In the rows, zero is written as 128.
One turn moves each row of this set onto another row. After a few examples, where does it send each row asked below?
q361: [142 172 123 135 118 136 141 105 131 162 169 111 126 119 105 127 124 136]
q258: [145 153 136 133 119 145 146  88 123 181 132 138 119 133 131 125 117 130]
q178: [144 151 111 130 131 128 137 113 121 136 175 123 131 124 105 114 117 119]
q872: [132 125 134 147 139  96 131 111 126 184 167 128 142 122 134 139 117 128]
q850: [129 164 122 158 110 136 146 160 131 159 152 128 140 134 147 123 117 131]
q218: [146 131 124 129 132 136 142  96 113 155 137 151 124 138 132 112 109 114]
q432: [124 121 132 150 140  99 134 114 120 171 169 119 142 131 129 141 127 125]
q294: [154 115 116 165 112 130 113 104 147 173 135 122 126 104 146 138 130 122]
q576: [152 144 107 159  99 134 123 108 145 149 114 118 125 123 134 102 128 135]
q143: [131 147 148 136 131 143 147 104 112 148 147 131 116 134 106 113 108 110]
q743: [130 143 119 136 125 144 148 102 111 139 153 117 127 145 114 123 135 121]
q179: [135 162 120 155 112 131 142 160 133 161 152 137 141 128 150 119 108 130]
q934: [124 157 135 159 113 141 149 158 125 158 142 134 136 139 147 120 111 123]
q630: [130 155 133 157 116 135 145 159 127 160 142 143 136 134 150 116 103 121]
q187: [125 119 141 150 137 103 136 107 119 183 156 126 138 133 136 142 123 126]
q756: [147 137 136 170 109 132 114 111 153 176 147 107 119  91 122 140 123 122]
q795: [146 162 132 163  99 135 122 115 149 152 124 110 117 109 111  99 113 131]
q626: [152 120 112 164 120 119 108 121 148 151 161 114 129  91 124 130 121 113]
q720: [126 132 137 151 134 101 135 110 126 185 167 116 141 126 130 146 127 133]
q237: [127 162 129 158 114 135 145 164 129 153 154 131 138 132 140 118 109 124]
q783: [140  98 123 167 124 131 116 114 131 142 138 123 124 114 132 127 126 101]
q298: [125 131 141 150 139  97 133 116 125 177 174 118 140 121 121 140 118 126]
q729: [124 119 145 150 143 100 134 113 118 175 163 128 137 128 127 136 114 118]
q259: [126 129 149 150 137 102 134 109 125 190 161 125 136 123 129 141 115 127]
q89: [117 125 148 153 138 106 137 112 119 176 163 116 136 132 123 143 124 124]
q312: [142 150 133 162 108 132 121 121 142 136 126 116 117 112 107  91 107 119]
q878: [134 114 147 173 114 143 122 105 136 166 124 115 115 113 130 138 127 110]
q267: [137 120 118 172 112 135 118 113 140 150 149  96 126 110 124 142 144 119]
q224: [132 157 126 157 112 137 146 155 129 166 140 140 138 136 156 120 110 128]
q624: [141 149 116 164  98 139 127 112 142 141 119 104 122 126 120 105 133 134]
q570: [149 132 107 158 107 131 122 113 137 133 116 124 125 126 130  93 122 123]
q537: [140 151 135 164  99 142 128 109 142 152 109 112 115 123 119 102 121 129]
q675: [158 158 100 127 119 129 137  98 132 168 160 130 133 123 131 125 125 139]
q978: [158 161 128 127 125 129 135  99 133 178 153 144 124 111 123 115  98 128]
q996: [150 115 140 165 122 127 111 111 144 168 136 132 118  94 130 125 104 105]
q854: [155 142 105 156 108 123 117 120 145 134 131 122 127 112 122  91 115 126]
q56: [154 145 123 157 110 126 118 117 145 145 121 130 120 109 121  89 102 121]
q548: [132 120 144 172 121 133 116 121 137 145 150 107 117 101 108 129 119 102]
q723: [127 153 124 158 115 136 146 161 125 150 148 135 140 139 147 118 113 123]
q855: [132 165 131 158 111 136 145 158 134 169 146 137 137 129 149 121 106 130]

q218 -> q178
q624 -> q576
q179 -> q630
Where do these go?
q872 -> q729
q878 -> q267

